[[ -9 -19  62 -41 -17]
 [ 10 -43 -40  42 -39]]
->
[ -9 -43]

[[ 10  15  18  17]
 [ 19  22  16  -1]
 [-61 -48  47 -38]
 [ 27  59  24  23]
 [-14   7  12 -17]]
->
[10 22 47 23]

[[17  0 44  2  0]
 [45 15 42  4 56]]
->
[17 15]

[[ 13  22]
 [-10  41]
 [-54  29]
 [ -4  -8]
 [ -6  17]]
->
[13 41]

[[ 67   2  62  63 -63]
 [  1   8   0   0  41]]
->
[67  8]

[[-50 -10  38  -9 -34]
 [ -5  -9  61  19   8]
 [ 29  -1  39  50 -44]
 [-64   7  47 -27  56]
 [  4  46 -20 -54 -44]]
->
[-50  -9  39 -27 -44]
---
[[  8   4 -37 -19  10  -3  25  25  -6  -8 -49  -2  -6  23]
 [-27 -25 -58  -7  12 -17  45   2  -8   4  -2  -4  -8   5]
 [ 30   8  -9 -14 -19  10  36  -6  33 -21  -8 -35  28 -12]
 [  6 -14 -23   8 -15 -23  69 -30  13  -3  20 -14  17 -29]
 [ 28  26  21 -21   0  26 -41  27   8 -13 -43  -4   2  26]
 [ 20   8  54   6 -23  18 -33 -24  22  -3  22  -3  19 -17]]
->
[[-27 -25 -58  -7  12 -17  45   2  -8   4  -2  -4  -8   5]
 [  6 -14 -23   8 -15 -23  69 -30  13  -3  20 -14  17 -29]
 [  8   4 -37 -19  10  -3  25  25  -6  -8 -49  -2  -6  23]
 [ 20   8  54   6 -23  18 -33 -24  22  -3  22  -3  19 -17]
 [ 28  26  21 -21   0  26 -41  27   8 -13 -43  -4   2  26]
 [ 30   8  -9 -14 -19  10  36  -6  33 -21  -8 -35  28 -12]]

[[ -1 -53]
 [ 27  -1]
 [  2  -5]]
->
[[ -1 -53]
 [  2  -5]
 [ 27  -1]]

[[ 20  33  23]
 [-11  15   0]
 [ 21  38  23]
 [ 10  18  16]
 [ 25 -10  26]
 [ 39  31  33]
 [ 19 -19  22]
 [ 34  20  30]
 [-14  42  -3]
 [ 61 -11  46]]
->
[[-14  42  -3]
 [-11  15   0]
 [ 10  18  16]
 [ 19 -19  22]
 [ 20  33  23]
 [ 21  38  23]
 [ 25 -10  26]
 [ 34  20  30]
 [ 39  31  33]
 [ 61 -11  46]]

[[-54 -15 -22 -36 -17  29]
 [ -4  17  15   4  25 -21]
 [-42   0   9 -31   4  19]
 [-45 -22 -20 -49 -26  54]]
->
[[-54 -15 -22 -36 -17  29]
 [-45 -22 -20 -49 -26  54]
 [-42   0   9 -31   4  19]
 [ -4  17  15   4  25 -21]]

[[ 66 -52  45]
 [ 21 -33  20]
 [ 23 -27  25]
 [  7  18   4]
 [ 28 -39  34]
 [ 27 -10  36]
 [-37  52 -40]
 [ 43  30  45]]
->
[[-37  52 -40]
 [  7  18   4]
 [ 21 -33  20]
 [ 23 -27  25]
 [ 27 -10  36]
 [ 28 -39  34]
 [ 43  30  45]
 [ 66 -52  45]]

[[ 28   3   6 -32]
 [ -8  12  -7 -14]
 [-47   1  14  65]
 [ -2 -21  -1 -15]]
->
[[-47   1  14  65]
 [ -8  12  -7 -14]
 [ -2 -21  -1 -15]
 [ 28   3   6 -32]]

[[ 30  22 -26 -44]
 [-31 -50  21  -9]
 [-30  -3  30 -47]
 [ -8 -31   2 -55]
 [ 43  17 -40 -18]
 [-16 -52   6 -33]
 [-40 -12  39 -28]]
->
[[-40 -12  39 -28]
 [-31 -50  21  -9]
 [-30  -3  30 -47]
 [-16 -52   6 -33]
 [ -8 -31   2 -55]
 [ 30  22 -26 -44]
 [ 43  17 -40 -18]]

[[-22  26]
 [-13 -27]
 [-54 -49]
 [ 14 -25]]
->
[[-54 -49]
 [-22  26]
 [-13 -27]
 [ 14 -25]]

[[-25 -27]
 [-33 -40]
 [-30 -34]
 [ 63  65]]
->
[[-33 -40]
 [-30 -34]
 [-25 -27]
 [ 63  65]]
---
[[ 21  15  11]
 [-55 -39 -28]
 [-12  -9  -8]]
->
[[-39 -28]
 [ -9  -8]]

[[-46  61 -60]
 [ 37 -13 -19]
 [ 28 -39  -7]
 [ 17  42   0]]
->
[[-13 -19]
 [-39  -7]]

[[  9 -28  -9  39  20]
 [ -5  26  11 -36  -6]
 [ 10 -28 -11  41  18]
 [  1 -26 -14  39   4]
 [  6 -40 -17  56   2]]
->
[[ 26  11]
 [-28 -11]]

[[  7  19 -40  14]
 [ 41 -20   5  -9]
 [  3 -14 -66  46]]
->
[[-20   5]
 [-14 -66]]

[[ 32  -6  28]
 [-37  12 -34]
 [-47 -72 -48]]
->
[[ 12 -34]
 [-72 -48]]

[[ 3  9 43]
 [35 55 68]
 [45 38 35]
 [13 31 39]]
->
[[55 68]
 [38 35]]
